One vector is turned by the same rotation once a tick. Each row is the vector after some number of ticks, and that number follows the row.
The counts run from 0 to 380.
[ 87 140 101 120  88 181 127 133 141 108 112  98 115 190 170 110 136 116
 173 136 143 117 122 150 100 104 119 148 112 105 123 146 130 157 120 162
 117 115 175 131 124 123 131 163 120 149 120 104 118 114 149 193  74 132
 157 103 125 107 149 155 126  99 118 130 141 104 125 131 154 205 127 116
 123  91 109 167 113  71 107 163 113 118 177 103 152 114 123 123]	9
[109 153 129 102  99 153 105 147 181 113  96 102 119 149 126 113 168 111
 157 113 124 107 102 138  77  88 125 161 114 109 140 140 122 151 123 164
 118 115 160 122 112 135 118 148 147 111  90 124 100 146 127 146  89 142
 150  86 105  91 124 144 129 122 107 142 129  85 145 109 145 182 120 109
 103 120 130 194 155  58  98 190 121  87 146 149 151 103 130 125]	294
[ 71 155 135 114 116 185 123 132 163 109 115 114  87 183 157  99 155 118
 180 152 143 124 128 140 101 109 124 150 123 100 162 127 152 146  97 160
 124 126 171 135 100 132 116 148 112 129 129 119 116 144 151 145  86 132
 153 109 141  84 124 130 113 139 135 132 126 118 151 122 108 202 119 118
  88  90 111 177 106  49 100 141 110 120 162 119 149 116 124 118]	285
[ 89 158 135 112 107 196 140 137 160 127 153 119 111 187 145  99 150 115
 168 141 131 136 132 129  94 116 122 152 138 101 145 119 142 128  96 161
 114 140 171 142  94 124 114 140 110 136 142 112 132 141 144 152  78 142
 152 113 137 105 171 140 122 131 145 130 124 110 145 123 115 228 121 105
  99  97 119 159 119  54 111 145 104 106 171 111 147 108 115 130]	346
[ 82 136 121 120  87 155 120 144 156 134 109  96 113 186 127  93 166 120
 142 111 123 106 123 149  69 128 124 150 132 101 115 145 108 139 136 171
 134 136 165 133 111 124 123 147 115 140 123 127 106  94 161 154  83 153
 140  96 101 104 158 153 142 130 122 131 134  99 153 129 134 216 117  89
 114 127 115 165 133  48  92 167 108  99 169 112 141 108 106 115]	364
[104 145 149 115 125 149 122 147 176 105 134 105  91 169 137  91 161 115
 154 141 133 118 137 123  75 120 127 173 129 115 159 133 130 139 106 167
 131 129 159 135  91 113  97 126 126 107 107 106 117 133 140 151  89 155
 131 104 131  94 158 158 128 140 125 116 125 100 167  98 141 210 120  92
 106 142 142 184 159  52 102 176 111 105 156 131 145 137 136 125]	126
[100 133 127 115  99 176 128 139 147 123 134 108 110 178 142  92 160 136
 150 124 127 121 127 140  88 108 124 149 125 100 112 151 136 134 109 166
 125 135 180 125  96 110 108 147 111 136 127 116 111 114 162 154  80 141
 146  97 120  93 171 153 140 125 131 125 113  99 154 107 148 222 123  88
 112 118 132 170 136  44 119 152  99 109 181 114 132 117 113 140]	129
[ 93 161 111 111  81 173 108 157 168 115 122  97 123 183 156 124 149 108
 166 118 131 106 103 130  91  99 105 158 118 116 130 136 130 145 138 155
 100 119 175 133 145 141 138 163 129 142 113 108 115 129 142 175  73 125
 157 103 134 114 147 169 133 104 120 142 135 104 107 138 129 198 120 112
 109  90 108 168 145  63  88 164 110 119 155 118 165  96 123 113]	227
[ 92 145 114 122  82 159 140 120 145 124 111 111 114 179 136  98 142 102
 172 136 140 115 130 171  87 113 135 149 127  97 143 137 116 147 117 167
 128 120 158 132 127 116 121 148 115 155 123 125 124 118 153 184  80 146
 152  89 105 106 152 138 122 124 106 137 155  96 149 135 143 199 121  98
 104 118 104 170  95  72 107 181 106  81 168 129 143 105  87 124]	26
[102 170 138 112 112 153 111 153 198 108 133  90 108 162 126 119 146  90
 170 135 127 111 106 124  80 111 133 165 126 123 163 126 126 157 115 158
 112 129 163 143 122 138 133 139 146 107  94  97 111 149 123 161  74 146
 147 105 141 116 136 144 121 130 114 137 146 107 118 124 115 189 130 114
 100 130 125 182 153  60  84 181 112  94 141 132 161 109 140  95]	230
[ 91 161 135 100 109 186 123 133 163 102 110 125 115 161 143 108 167 123
 187 159 132 135 136 141  94  88 115 152 106  92 160 122 157 134 114 169
 120 123 161 127  98 142 111 144 130 115 131 131 104 161 146 146  88 141
 154 116 116  96 134 136 115 118 130 124 123 119 138 121 121 196 119 125
  69  92 112 187 123  67 106 164 113 104 158 120 147 106 115 147]	51
[ 76 150 129 110 114 179 115 138 159 104 116  86  93 199 157 123 142 103
 192 140 138 120 122 154  99 115 114 150 126 122 156 136 152 158 102 159
 123 119 165 132 107 138 136 143 122 130 118 101 116 147 139 158  80 122
 149 113 148  93 125 139 118 142 125 134 145 116 125 134 111 200 127 118
  86 103 119 178 107  63  93 143 117 117 161 123 174 114 124 101]	72
[100 165 121 113 100 196 126 147 170 113 139 119  87 160 155  88 141 118
 156 154 122 128 133 138  81 119 117 180 139 108 149 135 134 149 103 185
 121 147 178 146 101 127 103 139 129 127 115 104 121 140 134 167  62 131
 158 112 134 112 167 147 109 120 149 126 127 107 127 113 140 192 126 108
 114 114 125 162 148  64 109 146 103 102 165 105 147 102 137 117]	253
[ 92 179 128 117  85 182 141 126 150 120 133 120 113 168 133  91 155 113
 172 163 127 132 140 158  85 127 137 156 140  92 148 118 134 139 114 177
 126 141 161 143 126 130 120 133 120 141 135 126 109 132 136 166  69 154
 160 109 114 111 154 120 107 122 130 133 140 116 140 134 129 205 116 114
  89 112 114 153 108  58 106 160  99  85 163  91 140 106  99 123]	24
[125 171 114 102  80 176 136 138 165 127 131 118 127 148 128  92 156 124
 146 135 126 123 118 141  94 109 146 169 130 102 116 137 125 145 103 170
 115 149 168 122 123 123 114 152 130 128 111 106 115 139 140 176  65 140
 158  78 107 105 166 130 121 119 122 135 123  91 133 104 157 209 128 110
 112 119 119 165 143  59 114 182 106  75 172 113 127  90 113 143]	20
[ 85 140 126 118  94 143 137 113 151 118 105 110  98 189 139  99 138  92
 176 144 140 114 126 171  79 120 145 147 129 100 169 138 121 158 112 159
 137 123 151 132 124 114 122 143 120 143 123 114 126 134 146 181  82 152
 146 101 108 104 133 128 120 134  95 127 167 107 160 130 132 184 113 101
  91 124 104 179  97  77 100 186 100  82 160 137 143 115  90 114]	27
[ 84 131 114 116 106 157 118 114 160 102  87 102  96 180 159 103 133  98
 181 146 144 111 137 162  74 116 128 153 125 111 167 137 122 158 114 168
 133 105 152 131 117 124 115 138 119 141 110 111 119 141 144 177  84 143
 145 106 116  98 136 135 128 134 112 128 173  95 153 126 129 181 118 107
  82 122 114 173  95  88  86 180 116  99 148 135 161 108  93 110]	180
[101 157 130 106 125 176 103 150 174 104 128 108  90 149 143  91 145 111
 163 149 132 129 151 132  67 102 101 184 134 118 162 139 142 152 111 168
 123 126 165 127  96 124  97 125 137 106  97 107 113 154 124 158  65 138
 142 118 136 108 171 155 116 136 140 120 125 106 149 108 139 187 132 105
  94 134 137 189 160  76 104 164 116 110 147 129 159 120 112 130]	187
[112 167 110 113  77 152 115 157 179 121 133  99 109 153 144 113 134 101
 154 113 141 113 104 134  78  96 125 178 131 118 132 149 119 162 126 149
 104 128 175 135 128 117 127 156 140 127 102 103 126 134 135 185  71 132
 148  92 118 115 152 157 132 108 101 135 128  88 118 113 151 186 129  91
 124 121 112 189 147  77  92 188 107  92 159 144 152 100 129 121]	15
[111 174 152 104 102 169 128 133 170 126 147  96 110 169 102 103 148  90
 174 144 135 121 127 153  87 116 135 166 144 124 167 116 136 141  96 154
 121 136 148 133 125 125 134 124 138 114 108 100 121 157 127 162  70 153
 136  96 129 111 155 121 110 151 107 138 147 106 142 127 119 195 137 120
  76 135 124 171 130  55 108 185 109  82 151 142 147 102 101 119]	323
[109 153 127 107 129 178 109 139 170  87 108  88  98 162 161 107 132 114
 187 158 141 128 126 140  92  99 115 172 127 126 163 148 149 164 105 166
 118 115 157 128 110 134 115 137 154 118  96  95 112 151 127 166  80 129
 152 110 147  88 140 146 108 125 126 117 137 107 135 105 145 186 143 122
  95 114 131 187 137  66 111 173 118 115 150 116 157 118 146 114]	312
[ 77 152 128 119  99 170 126 136 162 129 120 103 109 189 131  92 170 128
 142 125 115 116 134 148  71 121 118 151 129 101 120 137 112 117 130 181
 133 144 168 137 117 135 113 143 119 141 118 129 103 106 151 148  76 151
 151 115 117 102 168 149 132 126 146 136 140 106 146 133 130 220 107  96
 105 124 122 157 139  58  94 159 100 109 157  89 149 115 111 112]	363
[ 99 160 143 109 105 169 117 137 152 115 137  93 102 178 123  97 166 112
 185 156 134 130 131 154  96 116 103 154 121 112 132 151 154 141 125 162
 136 125 163 113 126 118 123 129 136 113 119 115  94 123 143 178  66 156
 142 110 127 117 148 132 113 118 105 133 130 130 136 133 150 202 145 121
  78 122 120 201 136  55 126 158  99 116 162 105 147 135 100 130]	155
[116 135 105 108 107 168 110 140 163  98 104  79 118 163 145 111 135 118
 181 127 149 112 112 148  98  84 102 151 111 125 129 158 147 164 118 156
 119 100 160 113 109 112 125 142 144 130 103 101 113 138 138 184  81 129
 141  93 124  93 148 155 137 116 107 127 129  97 133 111 161 192 151 115
 104 108 119 196 125  65 121 175 124 114 166 138 160 114 122 140]	310
[112 149  96 109 102 188 101 143 159 123 119 111 109 152 144  87 147 132
 151 121 134 122 138 139  75  94  99 181 133 110 127 147 133 146 108 159
 117 135 173 126 100 125  98 137 130 130 101 113 113 135 141 165  65 130
 152  92 110  96 181 157 144 130 146 127 113  89 150 106 153 204 136  99
 112 117 130 181 149  58 117 157 116 114 165 130 146  99 113 150]	189
[ 80 155 142 117 111 150 106 135 173 118 118 113  77 170 142  86 154  96
 145 145 125 125 143 134  50 120 116 184 132 115 166 148 126 154 135 181
 137 129 159 142 105 133 101 128 112 113 111 124 110 125 132 151  74 154
 140 124 123 109 144 153 117 133 138 123 141 105 148 122 118 181 110  89
 101 139 127 189 152  85  82 165 103 104 148 116 157 119 109 107]	274
[ 99 140 115 115  94 144 108 141 163 135 127  99  90 157 117  96 162 112
 137 106 132 115 132 137  66 107 119 174 127 112 130 155 130 139 126 149
 132 123 169 119 104 114 114 140 114 123 112 122 112 114 152 152  77 150
 134  80 104 106 152 152 142 139 114 133 128  91 154 112 146 191 126  81
 110 142 122 205 145  56 102 172 105 104 164 146 145 118 100 141]	277
[ 77 133 112 125  88 145 121 136 166 110  86 106 114 181 158 100 137 103
 168 124 129 100 127 143  62 108 124 151 113 106 152 144 110 148 132 170
 120 117 163 139 120 121 108 152 124 145 105 128 127 122 144 184  89 139
 145 114 102 106 152 168 139 114 117 123 150  97 157 127 131 196 106  95
 110 114 105 175 135  90  82 185 115  97 150 137 154 107 104 129]	119
[ 98 162 144 106 106 159 139 126 166 113 140 121 104 161 131 103 161  93
 190 169 137 128 128 133  86 103 140 158 127  96 181 121 156 150 103 161
 119 128 157 126 110 113 121 132 132 106 124 115 121 162 135 168  79 158
 144 101 112 113 138 130 110 124  99 122 136 108 157 119 109 192 119 118
  73 114 113 190 123  79 120 176  91  83 154 142 134 112 107 145]	263
[110 165 129 104 110 198 136 112 155 113 113 119 113 169 140  97 153 112
 184 167 132 130 145 172  88 118 131 157 128 104 168 127 145 143 100 178
 130 130 151 130 112 136 112 128 134 134 125 110 105 157 127 161  72 148
 152 111 119  95 152 107  99 137 123 131 146 108 153 124 132 193 129 124
  72 111 121 159 100  64 111 167 112  88 158 112 141 103  99 128]	176
[ 78 148 110 115  86 159  96 143 160 123  87  96 108 164 133 106 167 119
 146 110 113 116 128 147  67 105 107 164 122 101 126 146 119 139 143 172
 125 125 161 131 121 140 121 150 126 132 108 135 100 122 150 154  78 134
 150 115 102 110 150 154 141 120 129 143 140  99 133 131 129 195 113  94
 100 121 115 177 144  75  76 174 112 101 152 123 169  95  98 118]	58
[ 71 137 125 127 112 139 115 135 180 108 101 103  80 174 145  91 150  98
 157 132 126 113 133 147  55 114 129 173 128 108 159 146 114 153 125 169
 136 122 164 138 108 126 103 136 119 125 100 120 121 132 131 157  79 144
 145 110 116 108 138 147 130 132 128 119 147  96 154 114 127 178 101  86
 107 137 127 186 136  74  74 181 103  97 143 137 157 113 114 109]	273
[ 83 163 111 120  89 188 122 140 154 138 139 110  86 171 138  88 150 119
 138 113 129 130 134 150  79 119 111 174 139 102 127 139 129 138 114 159
 115 148 182 134 111 123 109 143  97 141 136 128 117 124 151 147  62 142
 153 104 119 108 161 146 134 126 144 141 120  98 137 129 126 198 117  83
 106 122 111 177 124  63  89 141 102 111 168 117 152  97 100 125]	41
